In the data rows, 128 means zero.
Some points, one per row:
[119 180 138 125 119 103 112 147 113 122 144 158  87 126 197 101 120 187 176 150 141 114 115 139 107 125 126 113 131 147 165]
[140 114 136 195 142 113 101 141 112 118 132 134 111 107 130 103 124 114 120 117 137 142 132 127 114 107 112 132 113  88 106]
[103 110  74 111  59 125 195 140 157 151 106  90 164 199  67 213 125 154 114  83 147 213 100 124 129  99 147 116 104 155 192]
[123 121 196  96 200  86 100  34 121 119 111   0 247 114   0 109 163   0   7  11 194  62 238  72 255 140 139 116 255 210 139]
[114 127 118 100 100 102 118 120 127 124 123 139 123 123 115 142 128 141 125 105 149 117 111 128 133 123 120 117 107 127 112]
[146 128 179 117 161 102  39 100 100 111 132  85 166 102 102  54 123  26  95 115 112  98 174 111 182 138 134 141 178 123 134]
[144 115 131 196 134 139 104 139 118 126 134 149 102 112 148 107 105 141 133 132 111 140 104 142 120 124 131 121 127  96 112]
[160 114 152 175 145 125  74  94 119 101 126 100 131 122 124  75 122  88 111  95 104 115 146 114 145 114 142 140 173 127 126]
[135 153 188  95 206 122  11  89  85  99 157  89 163  97 141  23 129  12  88 118 161  77 199  89 177 151 132 125 209 124 153]
[113 109  54 130  61 153 220 160 165 162  99 177 134 205 119 228 110 255 165 115 122 244  55 158  62  98 140 127  26 122 149]
[122 107 122 109  97 201 161 113 141 191 109 104 210 167  95 163 117 125 122 106 114 186 109 126 125 105 180 113 110 148 135]
[102 125  59 110  85 110 255 152 176 145 101  78 134 131  21 249 139 111 114  39 148 129 166 132 133 107 133 119  96 199 138]
[135 117 120 121  96 214 119 119 159 195 124 101 156 125  89 125 122 100 112 174 128 145 120 182 134 107 168 144 109 137 110]
[131 126 127 145 178 119  95 186 115 112 134 212  48 131 211 126 102 255 183 176 160 209  77 129  70 137 102 107  18  60  92]
[136 137 114 130 158 117 134 153 116 120 151 147  89 106 184 126 128 158 164 144 168 126 118 125 110 166 112 127 107 128 105]
[120 120 140 105 211 114 169 129 125 113 109  51 196 162  48 157 172 106  93  73 161 150 169 103 168 128 137 129 178 183 206]
[130 128 163 149 138 116  94 135 123 108 150 147 109 132 150 102 118 131 137 137 120 116 125 127 145 122 117 162 198 104 115]
[102  87  55 109  48 125 231 123 171 157  97 109 168 119  53 232 113 108 102  67 116 126 108 128 125  98 132 119  79 153  70]
[153 121 104 204  96 141 170  97 166 138 102  95 136 125  70 158 107  79 107  82 116 136 144 147 144 117 149 120 173 157  97]
[114 132  84 131 188 107 212 204 135 108 152 181  41 121 173 158 138 255 182 162 111 140 101 135  65 166 116 126  37 100 168]
[ 88  89  58 121  37 131 228 128 178 165  92 132 149 122  37 222 125 118 122 139 117 107 101 151 119  90 122 144  88 161  75]
[116 101 113  98  88 104 175 105 156 129 114  47 167 110  51 169 135   0  89  54 141  88 167  99 177 107 129 119 187 185  99]
[143 140 150 131 155 152  80 165  87 154 149 216  92 113 212  76 118 255 170 202 114 142  99 129  85 131 134 155  36  84 164]
[164 118 136 131 153 114  92 164 118 109 169 178  72 109 255  83  95 196 169 236 117 141  95 165 102 147 115 123 161  96 115]
[112 170 132 122  86 110 155 123 164 122 128 104 121 110  97 165 117  98 139  83 111 115 120 110 133  98 143 113 143 174 103]
[102 182  87 129  86 119 191 154 145 112 112 154  61 131 136 172 154 203 154 165 146 126 130 160  78 135 119 118  48 142 186]
[117 111 108 111  92 144 140 111 142 140 108 159 144 114  93 140 134 128 111 116 115 113 108 114 129 113 111 119 103 147  94]
[120 111  83 160  86 109 170 161 140 113 128 180  79 114 133 182 104 190 160 127 150 183  66 147  74 123 112 102  46 112  74]
[164 131 221 113 207 167   0 108  64 133 147 118 236 191 168   0 119  88 110 141 119 202 165  79 168 134 177 114 187  87 234]
[129 102 115 106  95 198 147 103 146 179 113  85 214 150  72 158 117  80 108  77 109 199 132 136 135 121 194 116 129 153 131]
[132 106 131 132 162 109 110 137 111 109 143 201 118 121 154 125 148 186 139 149 116 123 103 119 110 159 121 128  97  85 110]
[115 118  81 131 135 103 175 155 139 132 126 176  71 112 157 174  91 197 166 133 134 144  88 134  88 144 111 116  40  89  73]
[118 109  95 125  98 111 189 121 149 136 120 100 111 119  86 187 114 109 126  80 123 113 123 121 117 111 112 111  98 137  82]
[117 170 159 131 134 122 116 145 107 117 151 128 102 121 178 112 115 147 192 131 126 104 128 123 134 126 111 110 143 153 148]
[123 126 142  99 135 115  82 100 118 107 123  91 130 120  83  93 124  50  81  97 127 104 143  94 162 124 114 116 164 138 112]
[127 134 150 107 206  99 156 121 114 125 136  84 143 118 111  94 168  95 122  90 133  93 173 103 151 172 123 119 163 169 174]
[130 128 114 121 131 121 121 127 129 107 121 118 169 144 112 146 122 110 110 108 156 170 129 116 133 107 116 122 118 140 109]
[137 134 166 118 185 136  16 126  81 107 144 181 125 118 159  35 127 102 121 169 118 112 144 102 140 132 118 160 132  82 128]
[126 115 134 124  95 114 157 101 136 119 121 152 130 108  87 145 163 118 115  87 117 111 129 122 148 151 124 150 115 156  84]
[162 150 209 125 227 116   0 141  57 103 178 177  88 112 255   0  93 139 157 203 117 132 139 108 119 142 107 120 153  63 148]
[156 130 220 153 255 111  31 129  48  77 160 174 106 117 233   0 134 113 123 183 129 115 181  98 133 201 122 124 132  44 164]
[122 119 117 130 108 131 128 125 116 128 118 127 131 116 109 114 120 114 119 126 122 119 129 114 130 118 126 121 118 124 101]
[134 120 161  98 212 115  87 121  99 111 150 111 162 121 137  55 119  47 106 109 146  92 164  91 171 176 141 115 174 126 135]
[135 133 174 109 141 101  86 140 112 130 155 128  98 134 212 112 101 128 162 131 122 129 115 118 140 172 118 132 194 126 111]
[116 125 109 120 162 119 202 145 134 114 126 109 123 113  95 143 147 159 130 113 121 122 144 131 126 137 129 117 109 140 162]
[128 134 108 121 124 102 147 159 129 124 146 168  77 126 179 148 108 181 196 122 149 125  90 136  92 140 106 109  87 122  84]
[138 141 160 116 121 125  87 114 111 117 122 119 123 121 122 104 119 110 130  99 111 114 132 114 127 121 136 141 129 138 122]
[ 84  98  37 108   0  95 255 113 198 166  79  53 139 121   0 255 139  70  94  23 149 113 109 142 125  67 140 115 104 198  72]
Here are 16 more points, each followed by its number:
[119 131 126 108 111 115 113 109 141 130 127  90 209 190  93 126 138 141 100 103 138 186 133 128 135 111 154 126 135 156 208] 0
[117 117 135 122 131 146 105 121 113 144 132 136 136 113 107 106 120  93 130 179 122 108 130 129 132 125 122 190 127 127  95] 1
[118 104 130 113  92 170 130 100 135 154 111  89 150 126  78 129 101  71  99 120 114  92 132 124 134  96 165 165 142 148  99] 2
[167 122 181 102 147  99  61  90 111 109 129  71 179 117 176  66 136   1  83 147 110  80 181 101 183 116 129 132 255 146 135] 3
[130 126 134 111 127 113  98 106 125 115 125 110 148 117 108 107 151  75 104  99 156 109 138 104 151 108 114 109 166 143 146] 4
[138 144 190 105 191 123   9 110  73 123 158 157 159 113 155  13 168  67  97 174 112 107 170  93 167 138 114 172 164 104 146] 5
[142 160 200 125 199 111   0 125  67  86 154 166  89 121 227   0 112 132 119 232 113 118 153 100 123 135 113 140 136  65 158] 6
[114 183 108 117 151 133 255 122 122 142  96 172 136 171  81 170 253 249 120  99 113 105 156 114 127 205 120 104 105 144 245] 7
[ 97 151  57 115  51 133 226 126 189 172  91 117  93 119  65 206 128 150 117 147 117 117  92 166  93 101 145 132  62 156 144] 8
[114 117 110 115  71 120 203 133 158 147 117  91 130 114  97 205 119  91 145  61 180 101  97 130 142 146 125 123 148 149  66] 9
[136 117 118 136 159 112 120 151 119 118 140 117 118 116 130 137 112 104 118 114 169 142 130 110 117 106 126 112  94 131 115] 10
[170 146 245 108 219 102   0  77  74  95 165  84 167 119 238   0 135  19  74 186 112  98 192 112 187 130 118 159 255 123 162] 11
[142 136 126 162 170 114  52 243  88 114 178 255   0 119 255  81  67 255 255 244 104 198  20 161   1 150 112 109   0  35 111] 12
[155 145 201 153 210 210   0 129  60 133 167 163 160 108 222   0 116 135 127 179 128 130 148 107 140 151 136 143 125  61 152] 13
[138 112 120 180 121 142 125 133 138 119 128 134 100 110 124 123 107 140 144 159 114 116 106 163 112 123 134 147 134 113  95] 14
[130 119 133  88 102 149 143 116 137 151 102  89 223 177  48 138 125  99  79  69 132 215 152 124 142 123 155 114 157 158 203] 15
Which of these numbered points is nearest to each point below, ignoring the 2 directions in which the first points spread most? Its number follows each.
[128 117 120 121 111 137 105 155 121 130 128 158  94 136 138 126 106 159 145 137 118 176  96 135  94 130 149 117  81 107 135] > 12
[110 119 156 134 119 112 137 140 121 128 157 131  97 129 183 139 106 136 167 124 129 141 112 114 130 165 112 136 166 134  99] > 9
[105 105  15 167  66 204 236 214 165 183 122 255  29 115 183 233  94 255 243 255 134 194   0 186  10 118  90 242   0  54  32] > 1
[141 127 157 178 163 189  37 126  93 133 131 123 191 129 144  66 111 107 113 129 121 145 144 115 134 132 149 138 117 107 137] > 13
[112 182  73 127 180 138 255 178 155 123 116 184  55 139 125 208 221 255 171 123 129 146 122 144  60 212 118 118  32 116 227] > 7
[116 109  80 193 106 186 157 176 124 158 134 211 112 128 167 172 101 238 179 154 108 181  60 152  60 133 133 128   5  85  63] > 13
[109 117 108 123  88 118 170 118 146 135 142 125  86 128 132 179 100 141 174 104 133 118  99 123 132 158 114 128 132 135  84] > 9
[116  94 117 104 159 136 118 128 139 120 121  96 202 206  74 141 144 156 110 100 164 205 142 116 152  97 137 130 140 152 200] > 0
[136 117 103 213 102 140 172 116 150 138 123 117 112 108 104 141 121 108 115  92 131 154 135 142 123 107 139 106 148 126  83] > 14
[136 153 180 113 230 128 130 166  89 116 135 159 124 156 168  53 207 240 129 162 119 137 177 116 131 162 108 113 129  95 251] > 7
[139 113 109 172  77 162 173 105 182 142 111  79 142 126  65 185 134  79 117 172 124 109 131 186 138  92 155 136 156 161  76] > 14
[144 127 196 118 185 151  20 118  79 108 135 132 160 119 154  44 124  81 124 134 113 110 162 105 153 140 131 148 148  98 148] > 5
[138 124 131 104 100 107 144 131 129 129 123 100 143 130 154 137 113  72 113 125 124 100 140 127 144 105 127 113 192 158 104] > 3
[123 184  89 113  83 141 158 150 154 136 123 139  86 117 125 166 112 178 145 204 113 147 101 164 105 131 143 142  79 127 194] > 8
[120 158 105 112 112 197 135 132 135 185 107 182 193 164 111 145 184 188 121 145 129 133 119 119 114 128 129 193 101 126 192] > 5
[142 121 152 117 194 102 131 114 117 128 137  61 160 120 111  93 138  23  97  80 158  85 175 109 177 133 130 128 181 157 113] > 10
[106  98 139  92  92 147 124  74 153 147  92  58 215 110  21 123 138   0  74 106 127  78 175 121 185 100 142 160 193 183 108] > 1
[133 120 157 117 142 104  81 126 105 119 142 117 116 130 164 101 124  89 129 122 126 112 135 120 134 127 102 113 153 112 118] > 4
[138 197 150 118 236 108 132 137  86 114 142 134 110 113 157  73 184 197 164 146 132 119 156 103 125 230 132 117 126 111 203] > 7
[131 136 145 108 189 113 187 106 121 122 113  95 165 133  70  96 213 121  89 100 117 100 198 115 171 146 132 116 184 155 235] > 7
[106 105 115 104 125 108 213  96 159 137 119  47 158 118  81 170 137   8  87  54 138  93 148 115 178 157 143 130 207 168 107] > 9
[128 168 162 110 248 105 133 131 112 122 126  88 163 185  93 115 191 173 114  87 186 137 200 101 152 170 139 131 167 150 255] > 7
[128 113 136 117 132 153  81 130 113 147 129 111 188 168 127 108 117 170 116 114 126 244 127 119 127 133 164 135 125 129 212] > 15
[129 121  99 146  96 110 134 143 137 122 127 163  77 139 161 151 101 172 163 140 123 138  80 132  98 117 102 106  96 112  91] > 4
[182 143 255 167 255 180   0 107  17  92 165 151 189 103 227   0 128  71  99 155 107 127 194  84 162 160 127 117 213  57 189] > 13
[138  93  25 160  23 120 255 153 226 145  95 149  66 123 101 247 107 201 153 188 120 129  55 218  78  85 129 135  88 157  43] > 14
[132  98 117 122 115 123 120 133 141 123 146 154 101 130 208 126 114 156 157 158 107 129 103 127 104 116 115 117 166 115 100] > 3
[155 118 103 126 105 104 139 153 160 118 130 155  85 125 226 133 103 179 146 212 117 136 101 174  88 114 114 138 190 122 103] > 3
[149 122 117 203 133 136  95 142 120 127 130 148 110 107 140 105 126 147 141 130 122 176 123 133 110 122 135 124 134  97 102] > 14
[135 141 137 124 150 153  65 164 130 144 133 157  83 121 185  79 113 195 159 255 117 162 107 188  97 140 147 112  72  87 218] > 8
[153 130 162 182 177 161  13 152  85 108 155 211 148 125 233  72 115 186 159 183 112 152 101  96 125 150 116 121  74  55 124] > 13
[121 114 148 129 120 207 112  94 145 175 125 107 211 114  66 104 134  28 104 174 123  84 170 153 163  98 149 205 162 147 110] > 1
[139 103 167 149 147 173  83 125 105 121 129 131 119 118 129  89 127 108 114 153 124 119 124 119 152 118 118 220 166 116 114] > 1
[167 122 122 155 147 138  96 130 133 123 140 158  80 114 177  96 115 151 130 241 127 131  97 172 105 129 115 158 154  99 112] > 14
[136 129 140 122 138 134  97 110 122 130 120 111 219 212 122 121 133 143 106 107 117 198 133 117 144 122 140 122 143 131 184] > 0
[140 141 124 132 130 168 101 167 109 141 136 228  94 179 204 124  95 255 178 186 121 198  58 135  65 123 143 112  28  73 169] > 15
[129 131 130 122 161 129 133 152 105 119 153 149  87 123 172 127 115 154 174 129 150 117 104 128 132 179 122 112  98  98  90] > 9
[130 118 142 159 129 177 108 105 137 146 113  85 163 123  77 117 119  58  92 182 116  93 151 157 177 104 135 233 212 134 114] > 1
[120 102 178  83 117 103  83  54 110 117 115  13 255 124   6  93 169   0  38  40 161  63 228  86 228 107 151 107 255 196 165] > 4
[116 148  97 118 101 129 148 104 151 151 109  92 137 145  82 152 136  77 101 134 123 131 143 156 135 107 161 116 129 166 195] > 8
